In the rows, zero is written as 128.
A single turn carries every row of the set below to another of its rows. Some are shown first; where does it send the rows asked next?
Susen: [123 102 139 126 134 108 116 117 134  98 117 116 109 172 127 130 134 187
 147 140 143  97 101]
Gozi: [113  99 140 129 141 113  94 107 114 136 143 136 126 155 111 147 151 131
 165 134 131 111 114]
boz: [118 109 102 132 146 104 108 120 140  97 103 132 146 123 109 121 120 166
 135 165 112 118 118]
zeguv: [107 122 122 115 140 110 120 126 132  79 125 136 141 138 141 113 135 161
 160 160 113 125 114]
Toko: [116 111 140 125 159 106 114 108 123 131 138 119 120 138 123 124 148 163
 142 131  99 125 151]
domod: [117 111 123 113 130 105 151 111 124 116 113 155 122 115 150 136 129 159
 137 146 126 110 150]
datul: [121 138 137 117 155 133 102 120 126 109 134 129 140 143 119 125 115 156
 135 159 126 127  94]
gufit: [109  79 143 121 150 115 114 109  99 121 129 122 103 113 114 110 141 156
 126 127 107 115 131]
disip: [118 129 133 133 132  96 138 123 129 104 127 128 120 151 129 164 138 148
 162 118 113 120 122]
pon: [110 113  92 119 137  94 105 110  97 125 118 138 121 142 118 142 129 133
 142 140 104 124 138]
daban: [113  96 168 110 132 141 127 115 114 122 127 135 141 120 122 137 129 166
 141 145 143 110 130]
bubo: [131 105 118 112 124 123 118 111 121 141 103 148 128 132 121 154 118 138
 136 165 150 101 120]
vuvik: [125 102 132 110 161 126 131 116 141 143 109 124 125 112 135 137 145 147
 116 144 118 105 104]
berun: [121 114 131 116 134 107 121 140 103 108 129 114 142 144  94 161 129 163
 147 130 109 113 121]
Vesup: [153 111 130 134 150 103 131 119 119 125 124 144  86 109 106 131 105 146
 138 140 126 111 125]
gur: [141 127 122 119 140  93 121 123 112  91 119 127 108 148 119 125 126 189
 117 137 129  96 118]
mip: [118  88 139 127 146  92 110 103 113  96 110 124 114 125 130 108 149 181
 128 134 125 116  92]
mer: [104  94 127 114 141 110  86 112 126 125 103 122 103 135 124 130 132 173
 136 147 132 116  74]
vun: [111 126 112 109 126 103 105 134 117 100 119 139 100 155 125 149 116 174
 142 138 139  96  93]
Vef: [120  81 124 118 147 124  94 102 118 150 125 125  97 132 112 138 157 146
 144 153 136 109 109]
Folid: [116 118 115 132 137 115 117 114 111 122 154 144  80 121 130 130 112 130
 147 134 129 107 107]
Pelot: [114  92 123 115 133 109 134 113 124 122 125 138 137 111 146 137 163 136
 140 144 133 100  93]
dapo: [128  90 160 116 125 116 135 124 114 110 134 138 103 146 115 144 139 166
 167 139 146 101 130]
Kiful: [109 129 130 141 153 120 105 110 161 105 125 134 130 123 132 134 139 175
 150 154 128 125 108]
fabog: [109 114 126 142 146 107 107 113 130  95 130 157 147 126 111 140 116 146
 140 145 133 116  87]
Beb: [142 133 118 133 127 102 116 123 132 128 119 102 127 153 111 159 141 158
 148 148 118 111 127]
ves: [121 117 112 119 147  80 101 113 121 119 112 146  96 116 137 130 141 169
 121 141 125 110  87]
kagen: [119  90 109 121 144 135 112 112 125 128 144 105  93 137 122 124 144 164
 166 165 136 115 122]
Zekun: [130  72 127 125 140 110 141 118 118 103 127 131 103 120 113 128 145 171
 178 153 137 116 128]
keka: [137  82 118 120 159 114 130 123 100  99 130 132 102 123  99 109 128 147
 142 139 114 104 132]
febog: [143 120 133 121 130 102 144 118 121 125 125 130  90 136 126 137 114 170
 131 142 124 107 153]
Motir: [104  99 101 124 134  94 117  97 104 132 133 147  89 115 141 132 142 135
 135 136 121 113 118]
tudal: [141 120 115 125 155  93 119 120 142 107 122 148 140 153 125 121 122 141
 142 165 125 109  98]
Tagut: [123 111 112 106 109 122 120 122  91 123 122 134 103 142 108 159 112 158
 149 155 141 114 127]
Baf: [108 110 120 124 118 133 110 115 106 126 139 119  94 111 116 144 107 162
 158 155 138 128 111]
keto: [103 105 120 111 127 130 124 110 106 116 103 115 135 107 138 128 135 136
 120 143 114 115 102]

Baf turns into kagen
Susen turns into mip
Now these:
tudal turns into fabog
berun turns into vuvik
bubo turns into Gozi
febog turns into Motir

A single turn carries every row of the set below to another of its rows. Some are shown first; where does it send the rows asked next?
pusa: [152 150 116 163 129 140 169  99 113 157 128 133 120 147 126 130 133 105
 101]
toki: [152 120 120 160 149 153 180 117 112 144 134 132 127 139 128 180 126 117
 101]
Ser: [171  89 121 161 130 139 167  96  83 137 140 136 158 145 124 147 139 109
  84]
Fovun: [168 114 121 124 138 140 177  97  70 135 134 129 137 142 103 115 146 134
 121]
mita: [169 114 122 136 130 136 174  96  68 142 136 127 148 150  96 124 148 135
 119]
Mirap: [173 128 113 138 131 141 151  72  91 119 143 108 143 155 112 153 159 103
  75]
tad: [158 128 114 126 147 138 175  96 100 122 121 144 121 131 151 173 170 110
 111]
Duv: [149 145 127 155 131 142 179  84 111 122 153 131 115 164 117 134 139 108
 129]
zil: [174 123 102 133 153 142 178  84  60 143 151 137 126 153 148 143 147 109
 124]
Puzer: [162 137 111 136 109 140 159 112  95 115 123 126 126 121 105 168 166 122
 128]
risi: [164 117 106 142 147 157 159  75  88 121 167 106 136 129 114 157 176 106
 107]
Gazo: [168 112 131 153 129 156 164  91  58 118 140  99 123 131 107 130 147 109
 119]
bod: [176 124 111 137 130 153 150  87  61 135 140 133 116 169 142 134 141  87
 115]
faben: [161 125 122 135 128 144 149 104 101 123 113 135 104 140 139 164 166  85
 103]
Taz: [166 119 127 134 137 164 166 112  77 158 154 126 165 160 130 134 127 113
 101]
gevo: [153 132 126 138 106 142 158 108 103 109 127 122 135 129 106 172 164 124
 130]
kugoz: [152 119 111 131 115 178 147  84  71 146 134 136 141 149 108 150 133 108
 134]
nare: [158 142 127 121 145 143 170 106  87 116 143 124 105 148 146 171 159  87
 106]
lugi: [167 159 142 155 121 160 167 102  79 129 145 130 123 118 116 173 148 108
 126]
Lebif: [147 151 118 161 131 163 171  89 109 141 151 150 135 130 140 136 150 110
 129]
riza: [153 128 114 137 122 166 156 125 112 135 139 109 134 145 134 185 141  91
 116]
dutop: [150 131 126 141 120 164 151 130 110 138 148 112 140 131 133 181 145  98
 113]
kenek: [159 132 132 131 132 130 180 133 109 118 134 109 144 140 128 155 149 126
  95]
Palut: [158 123  98 140 148 175 150  83  96 130 132 106 145 130 133 147 159 114
  82]
Zugik: [163 127 115 140 141 178 159  79  69 132 147 123 147 136 132 172 116 127
 111]
masu: [174 132 131 127 134 133 182 130 110 112 139 117 147 143 138 152 156 118
  99]
rega: [171 105  97 142 140 151 157  81  76 143 116 144 122 152 144 133 150 111
 122]
Nesup: [159 121 148 161 120 148 180 112 102  99 120 131 133 153 121 140 153 108
 105]
tid: [168 111 128 130 138 156 171 108  81 163 158 126 157 158 132 137 129  95
 105]
Radat: [154 112 117 140 121 181 147  91  74 148 144 124 142 150 105 146 135 114
 140]

Puzer turns into kugoz
Radat turns into dutop
Now these:
Palut turns into pusa
lugi turns into Zugik
faben turns into bod

A single turn carries every row of the set below to another of its rows. Some are shown first; where does it send the rows asked next?
meken: [145 126 125 130 116 115  98  89 121 122 114 135 135 136 122 136 134 133
 114 117]
darot: [133 110 125 147 116 138 133 118 102 124 145 102 124 130 129 117 144 118
 124 139]
miva: [145 125 122 132 124 157 136 138 107 131 131 122 119 135 138  89 134 120
 123 135]
fopa: [120 143 153 123 141 123 129 119 135 148 162 134 140 123 126 140 122 155
 114 121]
dun: [117 121 107 136 112 105 109 105 146 108 119 130 139 129 118 122 120 115
 113 105]
gori: [ 98 120 116 147 116  97 137 144 137 126 122 119 139 131 123  96 136 108
 127 135]
lemo: [126 138 108 147 128 132 123 128 133 132 118 124 122 147 122  86 117 114
 102 113]
zabu: [123 120 109 122 119  98 114 136 151 126 115 137 149 136 118 113 124 110
 118  91]
naro: [120 121 131 123 111  99 132 137 120 125 101 146 144 129 128 107 148 127
 148 152]
tanet: [148 105 122 116 129 123 118 144 121 142 139 120 148 140 128 124 145 112
 125  97]
Riri: [145 143 123 137 133 140 119 135 113 147 106 136 123 152 130  92 135 128
 120 129]
semit: [128 144 145 117 139 114 137 143 139 162 163 130 142 115 117 130 124 146
 118 124]
Denem: [132 135 129 160 127 127 120 113 105 145 124 110 124 150 124 110 144 128
 116 137]
lepos: [136 110 126 106 105 123 134 141 121 108 117 145 141 113 132 112 140 121
 144 135]
daz: [129 108 123 134 107  86 117 118 132 119 108 120 143 123 114 126 134 124
 123 104]
buda: [112 140 155 117 133 114 139 132 137 146 154 144 148 118 127 137 127 154
 129 131]
Dore: [115 144 153 116 142 118 137 140 139 154 158 141 145 126 126 130 127 153
 124 125]
Lelen: [111 143 154 125 137 119 135 118 131 145 165 133 138 117 127 140 127 154
 120 136]
fis: [155 111 118 121 119 138 111 106 118 122 138 122 136 132 125 133 135 118
 115 103]
Beko: [146 128 125 115 132 112 115 154 126 153 104 146 144 153 127 103 141 123
 131 110]
zuse: [121 143 145 129 130 119 138 118 130 146 168 124 135 107 119 135 124 152
 120 143]
gif: [136 149 143 119 136 123 128 120 137 152 166 132 137 112 118 137 119 150
 109 123]
Zoz: [129 155 144 123 132 134 142 125 128 146 160 133 126 111 121 118 116 155
 116 146]
timo: [122 140 146 112 125 108 140 133 135 146 160 135 145 103 119 135 126 151
 129 141]
kol: [144 130 119 154 126 124 116 117 121 141 115 105 120 140 118 100 125 125
 103 102]
pevog: [119 151 154 117 143 130 140 139 133 149 152 150 137 122 130 118 121 155
 125 136]
Sela: [132 153 143 113 139 127 144 145 133 158 156 140 137 113 124 113 121 149
 124 140]
vep: [147 117 123 116 130 139 134 165 117 144 127 131 137 137 132  96 140 114
 133 114]
Kamul: [124  97 128 128 109 111 138 134 112 121 138 116 144 119 128 125 150 115
 140 135]
tozo: [128 118 121 147 104 109 119  97 121 108 109 118 125 118 119 114 125 130
 119 124]
tutir: [117 152 153 124 138 136 137 121 132 143 156 140 131 120 130 126 120 158
 117 139]
nifo: [139 158 142 109 131 130 133 116 135 142 156 146 131 106 124 127 112 153
 112 130]
fid: [117 131 111 135 105 117 120 106 139 100 109 139 128 120 124 106 116 119
 115 128]
Vufi: [153 120 121 106 109 146 119 116 118 105 120 145 130 118 132 117 126 125
 127 120]
Poz: [145 119 121 115 115  98 118 145 139 126  97 142 144 125 118 104 126 125
 128  96]
ligiz: [138 134 127 123 107 126 118 107 120 112  95 157 129 126 129 112 133 136
 135 142]
nuvus: [125 111 125 154 123  99 129 141 123 145 118  99 131 137 119 105 142 119
 118 112]
lalo: [124 151 152 117 140 135 131 115 135 142 155 149 135 119 129 130 117 160
 116 126]
Durez: [107 126 114 135 110 111 135 134 138 110 106 142 132 124 124  89 123 116
 131 140]
tuda: [121 149 152 109 137 126 138 131 140 142 148 156 141 114 130 128 120 158
 127 132]
Vipu: [130 132 124 144 107 119 133 124 118 112  98 131 119 117 123  88 124 134
 127 141]
las: [110 125 113 160 127 113 129 129 130 133 128 107 128 143 119  99 128 110
 107 121]
Bovef: [130 151 144 103 128 120 139 135 139 143 150 151 139 104 123 126 118 153
 128 138]
depuz: [130 133 110 124 127 120 119 145 145 131 108 144 134 142 122  89 118 112
 113 103]
Nize: [114 116 132 149 118  97 130 130 113 139 121 112 141 142 123 119 156 123
 134 146]
tadaf: [142 117 125 124 125  99 103 124 127 146 115 133 151 147 118 137 144 123
 121 102]
lodig: [121 122 128 141 115 101 140 155 123 132 102 124 133 127 124  85 136 123
 133 130]
zarib: [153 136 117 128 122 128 116 129 127 130  96 138 124 135 122  88 115 131
 114 100]

tadaf turns into meken
Kamul turns into darot
zabu turns into dun
Now these:
Poz turns into daz
tutir turns into pevog
Sela turns into semit

A single turn carries every row of the set below to another of its rows. Some are shown first; where does it send the rows asked next?
pur: [126 141 131 127 111 144 103 121 105 109 123 104 132 112 137]
geku: [124 133 138 113 119 108 138 142 138  98 143 134 102 139 110]
puno: [102 134 135 141 117 134 102 136 124 127 122 150 125 119 113]
Vetu: [108 150 125 137 115 137 135 127 119 109 160 115 116 125 124]
guz: [131 121 137 119 112 124 142 140 140  90 155 135 111 143 111]
Vefaf: [112 141 157 120 110 118 107 141 118  86 141 122 138 116 118]
zesom: [119 118 144 121 127 124 131 155 126 123 102 138 126 130  95]
lovo: [150 128 121 154 151 138 141 129 136 117 131 135 115 128 124]
kebit: [158 120 129 143 143 140 145 127 140 127 121 139 134 140 112]
Vusi: [133 138 154 150 129 147 112 129 123 114 110 121 154  95 125]
bes: [130 104 177 146 129 126 131 131 133 116 127 121 145 104 106]
filaf: [133 142 121 127 117 123 122 125 113 102 134 151 108 145 139]
tufup: [108 121 143 122 122 135 125 150 119 122 145 119 117  97  98]
vuref: [119 105 140 123 124 125 126 160 117 109 113 144 143 126 100]
Zaf: [144 104 144 123 152 138 131 136 114 111 105 117 134 100 119]
fese: [142 127 155 121 117 120 119 133  89  92 115 130 135 129 136]
kov: [155 114 117 133 146 124 137 137 142 120 131 145 133 140 124]
teram: [136 129 150 141 136 136 106 140 131 122 109 126 168 120 130]
pora: [110 131 161 110 110 123 115 131 106  98 130 116 140 108 113]
lona: [149 143 144 139 122 138 124 118 148 105 156 118 134 137 144]
Kis: [125 114 139 130 156 130 163 140 130 110 141 128 118 112 109]
Vuket: [113 136 167 122 104 137 109 142 124  90 135 118 144 125 117]
Keri: [119 115 140 130 138 129 115 155 104 121 104 132 128 121  98]
Muku: [129 125 131 116 131 114 147 128 119 103 151 131 102 141 110]
dozi: [160 114 164 133 131 118 150 119 121  93 138 122 130 130 133]
Paze: [147 135 124 134 146 140 140 112 115 100 120 110 133 127 147]
Roto: [152 146 142 138 125 131 119 113 132  90 160 123 142 126 136]
Nek: [123 121 143 157 135 132 134 123 154 124 148 142 120 121 108]
Sor: [146 132 150 147 132 149 112 127 119 114 116 125 168 118 120]
mimo: [145 145 141 134 122 133 140 104 137  95 156 119 129 115 138]

filaf turns into puno
kebit turns into Sor
Paze turns into pur
Now these:
Vusi turns into mimo
kov turns into teram

